Each path below is one point turned by a fixed rotation once a step. After each direction that follows a path, write how fast that rotation turns it, in degrees each step (0 if it stays still).
Each turn is a multiple of 5 degrees from 10 to 175, or 0.
Each row of a path follows its step; steps can be skipped.

step 0: [16, -37, 292, 409, 53, 90, -114, -19, 386, 195, -139, 95, 152, 146, 39, -89, -219, -65, -247, -185, 123, -52, -11, 46, 69, -24, -170, 76, -124, 276, 135, -86, 141, 62, -11, -171, -126, 118, 219, -311, 143, 222, 303, -21, 58, -59, 103, -161, -428, 47, 207, -57, 68, 60, 220, -14, 253, -290]
step 1: [171, 109, -372, 83, 67, -33, -196, 361, -35, 198, -50, -254, 302, 312, -315, 48, 0, 149, -27, 33, 123, -73, -222, 223, -49, -268, 148, -1, -138, 60, -135, 256, 101, 35, -88, -216, 84, -10, 85, 38, 54, 49, 44, -77, -140, 185, -18, 211, -374, -86, -192, 98, 275, -61, 80, -301, -271, 169]
step 2: [254, 72, 259, -234, 111, -76, 73, 233, 33, -58, 199, 63, -269, 264, 97, 206, -342, 96, 3, 207, -128, -106, 256, 60, 249, -96, -99, 215, 143, 161, -133, 65, 162, -31, 60, 48, 310, -129, 178, -84, -50, -329, 75, -200, 224, 271, -190, 80, -9, -289, 162, 151, 96, -222, 122, -178, 193, -147]
step 3: [84, -39, -165, -124, -144, -43, 167, 176, -55, 36, -142, 211, 174, 48, 94, -33, -46, 155, -225, -38, 79, 152, 130, 260, -142, 122, -69, 236, -35, 6, 188, 21, 471, 48, 66, 101, -126, 58, -237, -22, -220, 325, 240, -266, -36, 56, 303, 129, 176, 183, 9, -85, 210, -64, -111, -277, 523, 12]
step 4: [160, -222, 271, 55, 65, 19, 148, 157, 446, -52, -201, -84, 89, -75, -128, -125, -28, -79, -106, -103, -322, 266, 16, 11, -2, -73, 54, 125, 79, 197, -281, -205, 52, 349, 130, -257, -116, 261, -135, -70, 199, -40, 7, 77, -343, 346, 64, -42, -151, -86, -76, -128, 59, 124, 52, -349, -117, -266]
step 5: [13, 78, -78, -49, 375, 0, -310, -113, -185, -115, -132, -17, 342, 335, -222, -165, -141, -98, -14, 144, 126, -58, 52, 494, -33, 181, 17, 112, -170, 94, -351, 123, 127, 114, 326, 224, 241, -117, 143, 45, -7, -72, -134, 0, 187, 178, 57, -16, 91, -8, -229, -9, 146, 305, 34, -148, -98, -147]
step 6: [157, -128, 187, -281, -150, -91, -193, 142, -135, -36, 224, -106, -60, 76, -208, -175, -478, 103, 248, -113, -210, -37, -13, 202, 46, -191, -34, -274, 326, 87, 4, 103, 250, 56, 235, -62, -180, -26, 12, -2, 130, 73, 251, 108, 184, -12, -225, 30, 117, 202, 145, 162, -195, -25, 190, -182, 381, -127]
step 7: [245, -236, -121, 92, 6, -279, 53, 42, 212, 149, -297, -87, 18, -16, -176, -319, -195, 18, -103, -24, 4, -146, 187, -17, -13, -33, 115, 251, -104, -273, 285, -102, 295, 259, -91, -1, -147, -52, -71, -259, -95, -178, -80, -182, 6, -279, 318, 67, 95, 56, -48, 132, 212, 157, 450, -134, 86, 156]
step 8: [521, -138, -128, -56, 4, -100, -48, 241, 88, 38, -383, -118, 211, -170, -9, -34, -5, -154, -314, -75, 152, 199, -40, 10, 309, 27, -98, 45, 34, -10, 7, 69, -204, -10, -28, 37, 130, -26, 125, -117, 212, 77, 193, -86, 132, 431, -238, -47, -295, 62, -157, -26, -198, 186, 186, -31, -22, -411]
step 9: [94, 229, -197, 74, 49, -35, 104, -126, 34, 101, -150, 7, -31, 431, -214, 9, 70, -96, 222, 133, 64, -202, -128, 186, 90, -51, -323, -179, -74, 277, 110, -88, 375, -245, 87, -32, -72, -132, 108, -194, -48, 9, 116, 89, 341, 236, 45, -59, 119, 24, -158, -106, 33, -106, 104, -563, -215, -69]
step 10: [76, -119, 137, -293, -111, -217, 389, 94, -232, 311, 29, 131, 169, -116, -385, 73, -386, 91, -66, -28, -265, -161, 197, 127, 378, -196, -68, -55, -33, 128, -198, 109, -4, 31, 36, -165, 98, -49, -150, 43, -180, -120, 299, -112, -61, -46, -82, 122, -57, 109, 257, -245, 162, 111, 35, -147, 95, 214]
step 11: [118, 11, -54, -85, 188, -171, -124, 113, 46, 1, -451, 221, -26, 75, -95, -153, -68, 251, -32, 64, -112, 370, 113, 3, 253, 481, -99, 290, 74, 87, 29, 57, 365, -205, 227, -5, -83, 160, -62, -141, 93, -13, 44, -213, -346, -64, 144, -137, 5, -145, -8, 65, -3, -103, 381, 79, 9, 176]
[-2, 63, 29, -107, 32, -20, 80, 15, -53, -43, 27, -50, -6, -12, 11, -12, -1, -53, 12, 31, 38, -46, -56, 12, -37, 32, 72, 12, -35, 56, 54, 44, 49, -35, 5, -80, 26, 17, 72, -58, 4, 28, -62, 68, 53, 48, -118, -18, 51, -58, -29, -11, 24, 50, -24, -8, 32, 32] -> 100
[-4, 26, 32, -46, 42, -8, -104, 15, -13, 41, 92, 65, -1, -19, -121, -99, -62, 14, -21, 33, 65, 10, -37, -37, -27, -1, -28, -22, -59, 71, -35, -5, 22, 17, -44, -25, 39, 1, -29, 48, 40, 41, -55, 30, -53, -60, 19, -91, -8, -14, 25, -11, -5, -31, 72, 52, 0, -7] -> 65
[78, 14, 75, 5, -18, -56, -22, 1, -10, 90, -46, 5, 42, -31, 77, -18, 15, 79, 28, 39, -9, 57, -36, 45, -70, -19, 37, 97, -52, -3, 43, 10, -58, -31, 48, -22, -75, -28, -10, -47, 35, -5, -41, 9, -51, 25, 25, -78, -100, -1, -30, 11, 3, 43, -29, 24, -81, -18] -> 100
[-2, 49, -4, 55, 2, -45, -80, -5, 13, -70, 32, -25, 56, 36, -18, -69, -54, -38, 38, -47, 15, 8, -8, -69, -15, -41, -11, 25, 36, -65, 49, 75, -45, 24, -34, -33, -63, 10, 76, -13, -2, 13, -5, -4, 104, -1, 45, 60, -93, -45, 27, 82, -40, 56, 38, 34, 31, 58] -> 55
[-74, -13, -53, -1, -62, 2, -43, 10, 52, 49, 8, 80, 29, 46, -40, 33, -18, 36, 51, -17, -9, -3, -33, -81, 39, 3, 73, 73, -24, 20, -16, -6, 6, 30, -78, -67, -38, -47, -13, -23, -77, -63, -16, 27, -45, 5, -67, 5, 71, 20, -17, 73, -51, 79, -40, -70, -14, -62] -> 130
[-34, 37, 14, 63, -29, -21, -3, 10, -80, -16, 9, 42, 71, 54, -28, 27, 94, 37, -16, 39, -2, 21, -107, -31, 3, -4, 19, 0, -53, -82, 47, 66, 51, 2, 39, 49, 25, 15, -5, -22, 4, 2, -90, -52, 8, -29, 50, 68, 69, 41, -12, -71, 67, 7, 93, -30, -9, -34] -> 170
